(in the rows, 128 means zero)
Rotation paths and how fast each direction turns (degrees a step)
Each turn is a multiple of 5 degrees from 10 to 175, or 0.
Each row of a path follows its step; steps can be skipped.
path 1
step 0: [138 129 118 128 132 116 129 122 137 133 127 131 134 119 124 122 126 134
 139 121 130 128 141 126 129 137 137 120 136 125 126 107 107 144 126 140
 125 137 120 129 120 130 132 124 121 115 136 130 124 138 129 127 132 117
 129 136 122 112 128 123 137 129 143 131 141 122 122 124 118 116 127 136
 136 134]
step 1: [133 128 128 129 143 125 132 118 136 129 126 123 148 124 122 124 138 120
 118 126 127 134 128 128 140 141 132 143 128 117 124 131 133 131 121 151
 128 132 124 131 122 127 141 141 117 127 131 139 125 123 123 145 135 115
 135 129 136 117 123 125 127 119 119 126 130 144 135 131 124 134 140 130
 134 140]
step 5: [139 124 132 131 134 120 116 130 128 137 126 140 131 130 128 128 130 134
 127 128 125 134 140 122 123 119 132 148 129 132 123 126 118 143 131 129
 124 121 127 123 112 128 135 122 116 130 134 144 112 126 134 126 119 131
 123 129 125 129 108 107 136 123 134 136 140 128 126 125 119 115 131 126
 144 137]
step 7: [140 113 120 123 128 118 116 120 126 137 132 122 133 115 122 122 127 132
 137 129 121 133 133 134 133 122 140 145 114 121 118 122 116 132 133 147
 132 117 133 120 120 119 133 119 120 118 132 128 129 133 127 135 135 132
 140 120 130 117 127 121 140 122 127 140 117 123 128 121 138 126 133 137
 121 138]
step 12: [142 118 131 131 138 129 129 123 135 128 130 128 128 129 111 127 123 141
 130 127 122 135 132 116 125 145 123 135 126 112 115 130 127 136 134 138
 126 120 132 115 118 125 133 124 127 116 120 138 122 124 116 122 125 119
 134 127 139 116 125 121 125 129 117 140 117 132 140 127 124 117 145 121
 132 142]
step 13: [141 123 125 129 128 118 116 122 115 123 127 138 123 125 137 112 139 130
 130 125 129 133 138 129 125 134 148 139 120 129 128 129 127 134 120 135
 139 120 128 132 128 124 134 127 122 130 137 149 118 128 124 125 129 134
 136 119 129 118 128 133 118 145 143 136 134 124 128 122 110 128 134 120
 138 139]
step 17: [148 122 122 120 135 117 127 120 131 132 131 126 140 117 120 120 129 125
 133 121 129 126 125 131 130 140 130 141 127 127 130 129 129 132 121 153
 122 125 114 113 121 123 133 140 113 121 121 132 133 118 127 142 130 129
 131 132 141 122 124 126 140 122 131 131 116 140 132 118 134 133 129 127
 130 139]
step 18: [141 120 120 131 122 116 132 124 131 129 136 127 140 129 133 136 129 135
 123 135 117 147 145 132 139 137 145 126 134 122 130 125 116 120 120 142
 129 118 131 124 121 135 125 116 122 120 130 137 130 134 120 129 140 130
 130 123 126 123 131 117 117 123 141 131 134 120 123 129 121 120 135 125
 126 147]
step 36: [146 124 116 123 131 128 137 133 128 132 125 132 136 122 124 128 125 119
 124 126 112 139 130 134 143 131 139 145 126 118 125 134 117 137 120 140
 133 124 121 136 114 121 139 133 119 116 137 136 115 131 121 141 141 119
 124 122 135 130 126 130 140 125 138 121 132 133 126 122 120 134 128 124
 130 140]
Speeds:
[126 126 129 131 126 131 125 128 130 128 126 132 128 127 129 130 129 127
 123 131 125 129 129 129 130 129 125 128 131 127 129 130 129 128 130 130
 132 131 131 127 126 128 129 126 128 127 128 126 128 128 124 128 128 128
 131 130 129 129 129 126 128 126 127 124 126 125 126 127 126 125 128 127
 128 128] : 175
[126 128 130 127 126 128 129 130 127 125 126 131 128 125 131 126 127 128
 129 126 131 131 127 126 130 128 125 129 126 128 128 127 129 122 129 131
 128 126 131 128 126 125 124 127 127 128 127 128 130 127 128 126 130 128
 127 128 126 128 127 129 129 130 128 131 130 130 126 129 124 126 125 127
 125 130] : 70
[128 126 129 126 130 129 127 125 127 131 131 128 125 128 131 126 123 126
 130 124 129 127 127 129 131 129 125 126 129 128 125 128 126 127 128 127
 127 126 128 125 128 129 130 129 130 127 131 128 124 126 128 127 127 128
 127 132 130 126 127 129 131 126 126 128 125 127 130 125 130 124 126 129
 124 128] : 145
[126 126 127 126 129 128 124 127 129 129 126 126 125 128 130 126 127 128
 128 128 129 130 127 128 126 127 129 126 129 127 131 131 124 128 130 132
 128 127 125 129 125 126 126 126 126 126 127 125 131 124 128 128 128 130
 126 127 126 130 128 129 129 123 129 127 130 127 127 126 132 131 127 129
 130 129] : 40
[124 128 130 128 126 130 126 129 127 130 133 129 127 129 129 127 132 131
 127 132 127 128 126 126 126 130 127 126 126 128 129 125 130 129 129 131
 125 128 125 128 131 128 127 129 126 128 129 129 126 131 128 130 125 124
 128 128 131 129 128 131 128 124 131 129 130 129 127 126 126 126 126 129
 127 128] : 135
[128 126 131 125 125 131 131 131 130 129 129 128 128 124 132 130 127 129
 127 127 127 127 127 128 127 128 128 128 128 127 129 127 126 129 129 127
 124 129 128 132 125 128 129 130 128 129 131 125 125 129 130 126 126 132
 129 130 128 129 126 129 125 130 131 125 130 127 129 127 128 129 132 127
 129 128] : 70
[125 127 128 127 129 127 126 129 126 128 126 127 126 127 127 123 131 127
 130 127 123 128 129 130 128 129 128 125 130 130 125 127 129 131 129 129
 126 129 131 132 129 127 128 125 128 129 128 129 132 127 126 127 129 127
 131 130 128 123 128 129 126 131 129 127 129 129 131 129 129 129 129 132
 126 128] : 115
path 2
step 5: [139 126 118 116 122 136 129 134 127 132 133 133 120 135 143 130 118 125
 148 125 123 143 140 129 119 129 155 120 126 141 125 129 129 129 136 137
 131 126 128 128 138 133 127 132 123 140 119 122 136 135 129 123 116 131
 124 139 134 136 119 127 119 140 133 125 123 125 125 123 131 129 114 118
 132 130]
step 13: [130 134 119 120 119 125 134 131 123 132 137 128 132 127 128 133 139 123
 128 125 128 131 137 120 137 124 121 122 108 137 121 133 124 135 125 130
 145 116 124 113 129 142 111 113 118 131 115 115 118 133 134 114 127 133
 140 121 141 134 128 120 129 130 138 117 133 124 130 124 127 127 120 128
 130 134]
step 14: [128 124 128 112 128 128 130 117 122 129 134 122 128 117 134 127 134 135
 120 147 133 140 128 134 126 135 146 115 123 114 125 133 130 135 125 151
 140 124 132 126 142 143 143 129 120 143 121 126 132 124 133 132 121 129
 133 125 131 124 125 135 131 131 125 124 120 124 124 141 115 128 121 121
 131 128]
step 20: [131 119 125 141 129 131 107 127 121 125 130 122 117 124 120 119 121 134
 120 133 131 131 138 117 119 133 139 116 123 131 129 125 140 130 127 138
 137 134 133 130 129 120 129 130 124 131 137 122 130 130 121 141 108 125
 136 113 142 150 126 129 124 121 131 120 118 126 132 123 118 124 137 124
 137 135]
step 23: [130 138 135 130 126 138 132 124 127 127 121 140 126 125 118 122 119 139
 113 123 133 129 114 124 121 134 139 119 129 120 139 133 136 131 124 126
 133 131 140 129 135 138 120 129 127 147 123 121 133 129 121 135 122 131
 144 129 133 149 118 124 128 124 128 117 128 135 122 139 131 107 124 120
 140 129]
step 25: [136 118 123 121 140 137 115 131 120 123 143 114 120 120 121 123 140 136
 119 128 122 132 134 115 125 138 128 132 132 135 143 133 132 131 119 144
 134 128 139 134 131 129 116 133 125 140 120 119 111 122 126 128 130 138
 130 135 136 132 136 134 123 137 136 127 126 119 137 132 114 118 132 132
 127 140]
step 27: [118 124 126 135 124 130 141 134 120 134 130 133 126 115 135 140 140 117
 127 141 135 142 129 124 136 139 127 137 127 133 126 129 131 122 125 128
 134 128 125 123 136 135 128 135 112 123 119 131 127 129 120 133 117 142
 128 138 133 131 137 133 129 135 128 129 137 135 104 134 124 107 140 141
 133 134]
step 30: [138 129 136 119 130 124 118 130 122 141 141 123 137 129 133 135 136 107
 131 134 138 134 134 132 132 139 144 126 123 133 134 123 129 127 129 139
 128 130 130 126 127 128 122 125 122 143 128 121 127 124 136 132 126 142
 114 134 122 120 128 127 124 144 140 134 128 132 122 123 117 103 138 126
 128 138]
step 32: [121 125 124 140 134 126 124 125 122 128 126 152 123 132 133 126 131 115
 133 139 134 139 134 127 132 117 137 134 125 130 134 125 135 132 133 122
 139 125 135 136 147 130 125 137 123 134 120 115 139 130 120 130 114 140
 134 132 124 128 117 123 127 128 137 122 120 119 111 135 142 125 128 126
 144 137]
Speeds:
[128 128 128 127 128 124 129 129 129 130 129 127 129 131 129 127 127 126
 131 127 126 128 130 131 129 127 128 127 128 123 127 129 132 129 127 125
 126 129 126 134 129 126 125 133 125 128 124 131 127 130 127 127 127 127
 130 130 126 127 129 129 127 129 131 128 128 127 128 127 127 128 126 126
 126 127] : 10
[126 127 128 129 130 124 126 127 125 128 127 127 128 125 129 129 129 130
 123 130 127 131 133 130 129 128 129 131 127 126 130 128 130 125 131 128
 128 126 129 130 126 126 129 129 126 127 129 126 132 128 130 126 128 132
 126 130 125 127 129 127 129 127 127 129 127 126 127 131 126 128 129 129
 127 125] : 140
[131 128 128 128 125 127 128 126 128 130 130 126 131 125 126 127 127 132
 130 127 128 128 127 127 132 126 128 127 129 129 127 128 133 129 133 130
 129 127 129 124 132 130 127 128 127 127 128 131 128 129 128 127 127 126
 129 125 130 127 128 126 129 125 127 126 130 126 129 129 124 130 128 127
 125 125] : 10
[124 124 122 131 130 125 129 127 129 126 127 127 128 128 130 127 129 128
 126 132 128 130 128 127 128 127 127 128 128 128 124 129 128 130 126 132
 130 127 129 129 128 127 126 126 129 126 125 128 129 127 126 125 125 126
 127 123 131 128 128 126 126 129 129 131 129 129 126 127 127 129 127 128
 128 130] : 55
[125 128 126 128 127 130 125 126 127 129 128 126 131 130 126 129 127 129
 125 129 125 124 130 125 127 129 131 129 127 125 130 131 129 131 127 131
 127 132 126 129 126 131 128 131 130 130 127 129 130 126 125 130 128 129
 126 126 126 129 128 130 131 127 125 126 127 130 129 128 128 130 126 128
 127 130] : 130
[127 129 132 134 129 129 128 129 126 126 126 129 128 128 126 125 126 125
 130 129 127 127 129 125 124 126 128 131 127 128 131 125 128 129 126 128
 128 128 132 129 130 127 129 128 129 127 128 129 126 127 127 128 127 126
 130 127 128 128 132 126 131 128 128 128 124 126 126 128 125 130 129 130
 128 124] : 85
